Each named move below is a turn or a mirror, shown by a few rows before and after it. Which moves, in which order, take the first row of each later pair to the second? The first pair is answered.
move S:
[ 14 -19  -1 -28   6 -19   0  23]  ->  [  2 -13   5 -33  12 -10  12  23]
[ 4  8 25  4 -4 14 31  9]  ->  [ 33  -5  13  17 -19  -2   6  12]
[ 26 -11  22   5  19  -2  22  23]  ->  [ 28 -10  20   6  17  -4  20  23]
[  0  -3 -26  -3 -55 -33   3  -4]  ->  [-38  17  -8 -22 -33 -10  39  -8]
move J:
[-6 18 18  6 10  9 38 -2]  ->  [ -2 -14  12 -27  18  11   6  27]
[ 10  -1  12  -3  -8 -19  36  14]  ->  [ 12 -12   9 -15  -5 -18  25  25]
[-10   9  16   1  61   5  -8   8]  ->  [-10  19  17  10  58   5   2   1]
move Q:
[-18 -11   3  21  29  17  -5   2]  ->  [-22 -12  16   4  19  15  25  10]
[ 22   1   0 -20   5 -40   7  14]  ->  [ 21   1 -12 -20  -5 -40  -3   6]
[-17  38   3   2  43 -12  12 -16]  ->  [-19  37   2 -12  30 -16  28 -15]
[ 16   2  34  19   8 -14   3   0]  ->  [  9   3  28   3 -12 -21  20  -1]
Then:
Each pair is 2 to 3 moves apart.
[-13   0  21 -18 -12  22  29  -5]  ->  [ -9   6  19  -6 -19  18  31 -12]	S J S
[-25  28 -37   3 -19 -23 -17 -48]  ->  [-20   6 -21   0  40  -3 -59 -19]	S Q J
[ -3 -36  17  27  19  48   1  -4]  ->  [ 28 -53  10  19 -25  19  10   6]	Q S Q
[ 21 -13  13  17 -52  -6  25  -7]  ->  [-21  12  27  21   8  36  28 -18]	Q Q S
[ -5 -10   1 -38  11  13  13  18]  ->  [ 10   8 -28   2 -26  -8   0 -20]	J Q S
[ 28  -5   0 -19 -30 -40  18  14]  ->  [ 37  -7 -15  15  -2 -29 -37   3]	Q Q
[ -4  23   2  12 -15 -17  23 -27]  ->  [ 15 -23  -4 -17   6 -17 -32  14]	S J Q
[ 10  16   8  49  20  -8  -1 -22]  ->  [  0  17  18  17 -12 -19  47 -15]	Q Q
[-14  46  -5  19   5  -4  38 -35]  ->  [ 33  24  -2  50  14 -22  -5 -23]	S Q
[-22 -18  15 -63 -11   1  46  25]  ->  [-35  10 -41 -26 -52  -6  17 -34]	J Q
[ 42 -19   8  -3 -17 -13 -14  11]  ->  [ -2  23   1  -4 -31   1  29 -26]	J S Q
[-22 -19 -25 -11   0  30 -38   0]  ->  [-23 -19   0  -9  27  40 -25  10]	S Q
[ 23  -8 -22 -12  40 -33 -29  21]  ->  [-20  13 -10 -45  35 -16  23  16]	S Q
[ -9  19 -26 -24  -2   3  27 -29]  ->  [  3  20 -30  -8 -11  -7  19 -33]	J S J
[-38  33  -1 -15  22  -6  16 -12]  ->  [ 21   1   1  22  25 -31 -31   5]	S Q
[ -6 -11   3 -15 -34  14  16  16]  ->  [-24  -2 -10 -12 -26  26   2   3]	Q S
[ -3  30 -13  37   2  -2 -18  -9]  ->  [-10  31   3   7 -22 -10  35   2]	Q Q Q
[  3  12  -2 -45 -11 -49  27  12]  ->  [ 11  24 -32  12  13 -37 -41 -23]	Q J Q
[ 15  36 -10  12  -8 -40  15  -2]  ->  [-13  22   0 -38  21 -16  15  25]	J S
[-30  23 -38 -41   8 -13 -10 -17]  ->  [-14  39 -29   8  28 -12 -21 -37]	Q S J
[ -2  -7  22  12  13  20  35 -11]  ->  [ -8 -30   4 -31  -6  13  23   7]	J Q
[-30  13 -14   4   8  28  -1 -13]  ->  [ 10  -7   5  27  26  17 -22   6]	S Q
[ 4 20 13 15 17  9 10 -7]  ->  [ 28  -6  -3   1  -9 -13 -13   9]	Q S J
[ -2   2 -17 -11 -65   1  10 -19]  ->  [-10  10 -31  16 -33  21 -32 -34]	S Q
[ 36   2  17  20   7 -33  12   7]  ->  [ 32 -15   7 -11  -7 -36   4  22]	Q J
[-16 -25 -10 -43 -16 -13 -15  11]  ->  [-38 -13  -4 -39  11   8 -19   4]	Q S
[ -6 -31  -6 -33 -56   4  11  17]  ->  [-18  -3 -34   8 -53  14 -16 -27]	S J Q
[-10   6   3   0   9  18 -20  22]  ->  [  7   5  -4  18  -4   8 -28  17]	J S J
[  2   6 -13   7  -7 -19   7 -18]  ->  [-17  -1  -5 -21   9  -5   8  -4]	J S
[19  8 20 30  0 -9  5  8]  ->  [ 13  -7   2 -11 -29 -17   5  21]	J Q Q
[ 23  -4   8 -39  24 -20 -21  27]  ->  [ 16  -2 -17 -38   2 -24 -36  15]	Q Q Q
[-17   3  15   4 -10  14  27  -4]  ->  [-11   2   4  26   9  21 -10  -9]	Q Q Q
[ -4  15 -12  -4   0 -30  -4 -19]  ->  [  4   0  10  -9  29 -21  -9   5]	J Q Q
[-25   8  -7 -26   2  15 -31 -10]  ->  [ -5  -3  33 -22  23  12  -9  16]	S Q Q
[-22 -15 -12 -13   2  -2   3  20]  ->  [-23 -11 -23  -5  -1  -3 -11  11]	J Q J
[  7  27  27   8  27 -32  26 -11]  ->  [ -2  -4   6 -49  11 -31   2  17]	Q J S
[ -5 -18   9 -10  13  -5 -20  29]  ->  [-12 -17 -12 -19 -11 -12 -23  17]	Q Q Q
[ 15 -35   7 -14   3  15  -4  24]  ->  [ 28 -33   2  -1  -8   6  -8  21]	J S J
[ 39  -5  -6  28 -45  -2   7  -8]  ->  [-10  22 -16   9 -40  23  25 -32]	S Q
[ -7  29 -11   4  -2 -30  28 -23]  ->  [ 11  21 -17  25   6 -33  -4 -22]	S Q
[-25   1  12 -14  19  16  14   7]  ->  [ 22 -23   9   7   7  -9 -17  21]	S Q
[  7  -4   6 -12  -1 -23  13  14]  ->  [-12   7 -21 -11  -7 -14  -6  -5]	Q S Q
[ 26  -9  29  -2  39   9 -42  22]  ->  [ 29  27  34  45  22   2  -8 -12]	J S
[ -7  27  -1 -23  21 -20  15   2]  ->  [ -2  34  -2 -12  16 -24  19  -4]	S J S
[  7 -33 -10  16 -45  33 -40  -3]  ->  [ -5  -1  31  49 -10  51   3 -13]	Q J S
[ 16  -2  -3 -17 -16 -27   0   1]  ->  [ -4  11 -19  -4   7  -9 -27 -16]	S Q Q
[-15   7 -12   4 -20  20   7 -21]  ->  [-22  -3  -9 -17 -12  26   0 -10]	S J S
[ -8   8  -1  16  20   2  -9 -10]  ->  [ 15  -4  -6   7 -13 -24  -4  -1]	Q Q S
[  5   3   7  57 -13  14   7 -18]  ->  [-30   4  21  19  16  39  22  -4]	J S J
[-9  9 13 16 13 21 -8  5]  ->  [ 19  -8   8  17 -14  -2 -14  11]	Q S
[-31  15 -29  -2   2  27 -22  -5]  ->  [-18  20 -33  19 -11  16 -24 -14]	S J
[  5  12  46 -14  56   6  39  18]  ->  [ 63   5  22  41  12 -34   5   1]	S J
[ -5  17   4   9  -8 -10  26 -18]  ->  [  3 -13 -12  -6  12  -5 -34   5]	Q Q J
[  4 -26  12 -15  -7  12  -8  25]  ->  [ -5   6  21  16 -12  16  29  -4]	S J
[ -2 -18   1 -25 -37   3  -4   6]  ->  [-33   7   7 -13 -11  28   8 -15]	Q S J
[ 21  -7 -16  23  27  27 -55  -2]  ->  [35  7 34 41 32 18 10  6]	Q S J
[ 38  22  30  45   4 -30  35  -5]  ->  [ 36 -31  24 -25  29 -20 -16  48]	S J
[ 13  -6 -21  -6 -46 -19 -10   4]  ->  [-5  7 31  8 37 19  4 18]	Q Q S
[-20  -7 -12  -7 -33  11   5 -10]  ->  [-23  -3   4  14  13  33 -14  -7]	Q S Q
[-34  -2  -8  -9  53  22 -13   6]  ->  [ 26 -34 -25   5   7 -22 -41  20]	Q S
[  6 -16  49 -22  19   9  16  24]  ->  [-13  10 -22  -6 -45  -4  -8 -35]	J Q Q
[-18  -4  17  14  25  35 -22   0]  ->  [-32  -1 -13 -15 -33  19  -1 -15]	Q Q Q
[  5 -35  22  21 -27  20  -2  12]  ->  [ -8 -31  10  10 -43  19   4   2]	S Q S
[ -5  10  15 -13   1  -6  34  14]  ->  [ 23  -1   1   7 -18 -24  10  12]	S J
[  8 -24   5  26 -43   9  24  -3]  ->  [ -8 -38 -17  -1 -34  18 -12   5]	S Q J
[ 20 -14  12 -16   0  -7  -9  29]  ->  [ 1 19 24  0  6  3 30  7]	S J
[-13  22  -4  -5 -20 -18  40 -23]  ->  [ -6 -10 -35 -24  -8 -15 -33  -5]	Q J
[  0 -18   6 -16  16  12 -40  28]  ->  [ -9  33  22  32  -4   7  24 -17]	J Q
[-18  25 -22   6  -6  -7 -18 -36]  ->  [ -6  -2  30 -18  42   1  -2  16]	J Q Q
[  4  -9  -8 -26 -18  -9 -13  26]  ->  [  7  -5 -20  -8 -15  -7 -33  14]	J Q J
[ -6   5 -35 -37  14 -19 -33   0]  ->  [ -3  40 -17  19  30 -14 -10 -31]	J Q
[-13   9  21  16  14  20  14  -1]  ->  [ 11 -20   6   3   9   8 -25  18]	J S
[-12 -34  12 -15  16  21 -19  26]  ->  [-14   7  27  22 -11  11  41 -11]	S Q J
[  0  11  26   9  16 -10  14  -2]  ->  [ 17  -9  15   9   7 -19 -14   8]	S J
[ 19  23   7  29  -6 -19   6   3]  ->  [ 19  19  13  20  -6 -20  16   9]	J Q J
[  3  19 -29  30 -19 -25 -14 -22]  ->  [  0  22 -26  34  -4 -17 -20 -23]	S Q S
[  7  16  16  30  -1 -17  39 -10]  ->  [  8 -30  -1 -30  -3 -19  -2  32]	J Q
[-34  36 -35 -22   7  -9   2 -24]  ->  [-13  13 -35 -13  31 -10 -46  -6]	J Q S
[ 24 -30   3 -14 -10 -30 -29  31]  ->  [  4 -31  11 -36   7 -15 -20  39]	J S J
[ -1  -7  -6 -26 -10  11  26  13]  ->  [ 16   2 -26  14 -23  -1   2 -11]	S J Q
[ 35  30  15  16  53 -26  -3   0]  ->  [ 23  23  18  -6  65 -17  -2  13]	J S
[12 -2 11 13 -6 -6 14  5]  ->  [ 1 -7 15 -7  4  1 14 16]	J S
[  8 -21  26 -30  -3  16  12  37]  ->  [ -7 -16  13 -40 -19  19  20  27]	S Q S
[-19   9   3 -24  11   5   9   3]  ->  [-15   8  -6 -11  21   9 -15  -2]	Q Q Q
[ 15 -23  17  15  12  17 -16  17]  ->  [ 21 -15  16  32   2  12 -11   5]	S J S
[ 15 -31 -23   2 -39  -1 -15  -1]  ->  [ 30 -35  16  19   9  11 -10  19]	Q Q
[  3  -9  -2 -22  23 -16  35  29]  ->  [ 17   6 -20  12 -10 -35  37   0]	S Q J
[-26   4  -5  22 -19  42   1 -27]  ->  [-34  -8  -4  -1  -6  50  -6 -11]	S J S
[  3   5 -21 -16 -36  -7   0  -6]  ->  [-20  17 -25  -9  -9  14 -13 -18]	S Q S
[  0 -12  -4  -9  16  -6 -15  14]  ->  [-14  15   2   6   5  -6  19  -8]	S J Q
[-24  13 -17  12  12   6 -31 -23]  ->  [ 29 -15   6  19   0 -27 -26   8]	Q Q S
[ -1  40   7 -21  48 -45  35   9]  ->  [ 27   8 -10 -34  25 -67   2  26]	J S Q
[ -3 -20  -9 -10   7  17 -32   0]  ->  [ -5  10  19  18   2  16  22 -18]	J Q Q
[ -5 -12  16 -25  34  15   3  26]  ->  [-14 -15  -5 -48   1   7   6  20]	J Q J
[20 -4 15 45 -9 18  3  3]  ->  [  2 -20  26  -4   2  29  17  33]	Q J S
[ 10   9  26  22  29 -14   3  -7]  ->  [ -1 -16  -2 -35 -12 -25  -1   8]	Q Q J
[  8 -35 -19  17  25  34 -28  -4]  ->  [-14 -25  10  -8  31  42  25   7]	S Q
[  3 -10  11 -21 -33 -10  -3  13]  ->  [ 10   7   4  26  -9   0 -32  -9]	J Q Q
[  2 -24 -16 -42 -15 -14  -7  30]  ->  [ 13  18 -24  35 -25 -20  -4 -22]	J S Q
[-47  23 -36 -30   8  11 -32 -18]  ->  [ -6   2  38 -15  62  10  -3  30]	S Q Q
[ 22 -11   5   7  -2 -21  32  10]  ->  [ 20  -9 -25  18 -13 -21  -2  -7]	Q Q
[  5  28 -11  21 -18 -17  -2  -6]  ->  [-19  17   6 -11  25  11  -3  17]	Q J S
[ 16 -31   4 -28  16 -17 -24  34]  ->  [-13 -18 -13 -55 -12 -14   2  20]	Q S Q
[-10 -15  35  18  -5  32  27   0]  ->  [ 13 -44  22   7 -12  23 -12  19]	J S
[ 24  -3 -12  -4  14 -46  -9  11]  ->  [  6   5 -27 -16  -4 -44  -1  -2]	S Q S
[ -3   1  17 -14  32   2   5  11]  ->  [-10  14   8 -17   1  -6  29  -5]	J Q
[ 20  11  -7 -33  18 -50  13  10]  ->  [  8  16 -25 -36   6 -48   7  -3]	S Q
[ 35 -20   9  19 -17 -27  21   2]  ->  [-12   4  19  -2  -1  -1  55  -9]	Q S
[  1 -25   1 -21 -42   8  17  14]  ->  [ 11 -12 -12  37  -8  20 -34 -10]	J Q Q
[ 26   4  10   9   7 -24   7   2]  ->  [ 10  -5  14 -17  20 -14   7  16]	S J
[ 10 -18   8   8  20  32 -10  10]  ->  [ 22 -19   4  19  12  24 -17   5]	J S J
[-28  -5 -19 -33   4   5   7  -5]  ->  [  2   8 -21  31   8  -5 -14 -26]	S J Q
[ 15 -19  21  35  31  16 -32  13]  ->  [-5 -5 30 31 40 29 -7  5]	S J
[-26  31   2  27  30  37   2 -36]  ->  [ 31 -17  27  25  47  17 -27  16]	S Q J
[-33  26   7 -16  37  21   1  -5]  ->  [ 34  -9   7  13  22 -15 -38  16]	Q S Q
[-17 -23  31 -14  24  19  -5  21]  ->  [ 27 -20  31  32  -8 -11   3   4]	J S Q
[ 17 -11   5   6  29  16 -35  19]  ->  [11 13 34 13 16 10 34 12]	Q J
[-17   8 -13 -17   9   3  -9 -11]  ->  [  3   0  -2  -2  23   2 -21   0]	S Q
[ 17 -48 -28 -14 -45 -10  -8  15]  ->  [ -9 -47 -17 -45 -23  11   2  27]	J S J
[ 25 -30 -24   0 -19  -2 -53   4]  ->  [-22  34   6  27  -7  21  29 -40]	J S
[ 15 -11 -13   9 -40 -16   6   1]  ->  [-29 -10   3 -23  16  23   3  18]	Q S J
[-13  18 -12 -20  22  -9 -13 -27]  ->  [ -9  24 -11 -13  17 -12 -12 -32]	S J S
[ 10 -34 -25 -28 -31  -5 -29  11]  ->  [ 12  12 -16  46 -16   2 -14 -36]	J Q
[11  0 15 35  2 -4 -6 13]  ->  [  3  -8   9  -1 -30 -13  14  23]	J Q Q
[  1 -14 -30 -37  -1 -28 -35   0]  ->  [-32   2 -21 -45  23  -4 -22  -8]	S Q
